[[136 187  93 188 144 154]
 [ 86 168 140 187 166 169]
 [153 137 145 126 130 118]
 [173 184 174 112 139 104]
 [153 151 140 135 155 153]
 [149 203  56 144 154 183]] >> 136

[[598 391 173 599 168 669 744 525 504 715 529 175]
 [394 580 815 345 748 249 120 463 501 302 385 821]
 [144 817 520 129 511 674 511  91  84 172 604 524]
 [638 352 733 590 655 156 135 727 767 558 305 739]
 [152 807 481 140 475 702 548  85  76 191 617 485]] >> 598

[[59 61 71 54 78 50 60 18 61 73 65 67 61 40 57 54]
 [68 62 51 54 69 61 40 68 56 73 39 48 61 34 63 54]
 [59 62 52 54 83 61 40 72 43 73 59 67 59 34 66 54]
 [68 62 69 54 79 39 60 20 61 73 58 67 61 43 57 54]
 [52 63 82 54 64 79 40 68 56 55 59 74 61 34 63 54]
 [68 62 52 54 84 61 40 75 41 73 47 67 57 34 63 54]] >> 59

[[33 33 20 43 53 27 31 22 30 29 22 26 70 43]
 [22 23 20 49 70 34 35 22 49 22 24 44 40 30]
 [22 33 20 47 59 23 49 22 50 20 27 36 51 23]
 [28 24 20 70 43 39 30 20 34 41 22 43 39 29]
 [21 22 19 37 68 25 41 22 73 20 30 40 34 32]
 [22 22 20 45 69 28 32 22 54 22 23 33 43 48]
 [21 20 18 24 76 24 35 22 75 20 35 34 29 50]
 [25 26 23 96 42 40 27 21 27 28 19 35 52 23]
 [25 24 23 87 43 30 24 20 28 31 19 26 62 40]
 [22 20 21 85 43 25 30 20 57 28 22 36 35 39]
 [20 20 20 76 39 22 35 19 83 23 26 42 28 30]] >> 33

[[6 3 2 6 4 7 2 3 4 3]
 [4 6 3 4 6 1 3 4 7 5]
 [1 4 6 2 3 1 5 5 4 4]
 [6 4 2 5 5 5 3 3 5 4]
 [4 5 4 3 5 2 4 4 5 4]
 [4 1 5 5 1 8 4 3 1 2]
 [4 4 4 2 5 2 6 5 3 5]
 [3 3 4 3 3 3 5 4 3 4]
 [4 6 4 4 5 2 2 4 6 4]
 [5 3 3 4 3 5 4 4 4 5]
 [4 4 4 3 5 2 5 5 4 5]
 [3 4 4 3 2 3 4 5 4 5]] >> 6

[[4064 4853 8412 6571 4730 4650 3247 5287 4003 5389 3244 5745]
 [4064 5427 7168 5965 3549 4955 3047 4696 4003 5389 3828 5799]
 [3558 5458 6395 2949 4732 4922 3909 4312 4003 5389 3578 3645]
 [4986 2755 8108 3939 4730 4981 3047 4696 4003 5389 3578 8265]
 [3523 6377 5343 2752 4730 4955 3047 4138 2533 5017 3630 2841]
 [3785 6838 5768 2992 4730 4955 3047 2704 3714 5389 3578 1903]] >> 4064

[[ -3 -13  -5  -6  27  -5]
 [-14 -16 -13  38   4  30]
 [  7 -24 -31  29  29  24]
 [ 43   7   1 -43   4 -20]
 [-16  10  -2  25  -6   6]] >> -3
---
[[ 30   7 -36 -33 -38 -42]
 [ 15  13 -10 -20 -23  -4]] ==> -23

[[-18 -14  -8 -20 -30  -9 -12]
 [-30 -10 -42   2 -37  15 -28]] ==> 15

[[ 37 -24  40 -26  15 -28 -20]
 [-13  10  -3  -7   5 -33   1]] ==> -33

[[ 25  42 -37 -28]
 [ -7   4 -11  17]] ==> -11

[[ 18   0  -6  -3 -12 -26 -24]
 [-32 -23  34  22  46 -26 -22]] ==> -26

[[ -5  21 -23  12 -13  18  33]
 [ 39   7  -2  -9 -19  20  20]] ==> 20
---
Input:
[[  0  20   2 -13  19  19]
 [ 13  29   6 -17  39  43]
 [-11  36  -3 -17  30   8]]
Output: 0

Input:
[[-18  16   4   3  10  20  26]
 [  8  16  15  13 -36  16  31]
 [-13 -17  25  -3 -12  11  10]]
Output: -18

Input:
[[  5   7  30  35  20 -24]
 [ -6 -12 -30 -38 -20  21]
 [  7  22  25  32  21 -11]]
Output: 5

Input:
[[  1  -6  39   8  17  10]
 [-15 -18  -1 -24  -8  15]
 [ -2 -41  23 -21  22 -16]]
Output: 1

Input:
[[ 24 -37  -6  24   0 -24  -5]
 [-18  41   3 -29   3 -18  -2]
 [-10  20   6   6 -15 -41  28]]
Output: 24

Input:
[[-42 -39 -41  27 -43 -43  19]
 [-34 -30 -37  24 -35 -36  15]
 [-38 -40 -19  27 -36 -36  27]]
Output: -42

Input:
[[ 23  -4  10 -11]
 [ -5 -43  19 -20]
 [ -4  32 -43  47]]
Output: 23

Input:
[[ 11  -3  38  15 -11  -3   2]
 [ -7 -22  40  34  -2 -21  -4]
 [  4   2  12  17 -21  -1 -17]]
Output: 11

Input:
[[ 29  45  41  19  25  32  29]
 [-19   2  28 -16  -6 -22  32]
 [ 30 -24  23  26  25 -38  17]]
Output: 29
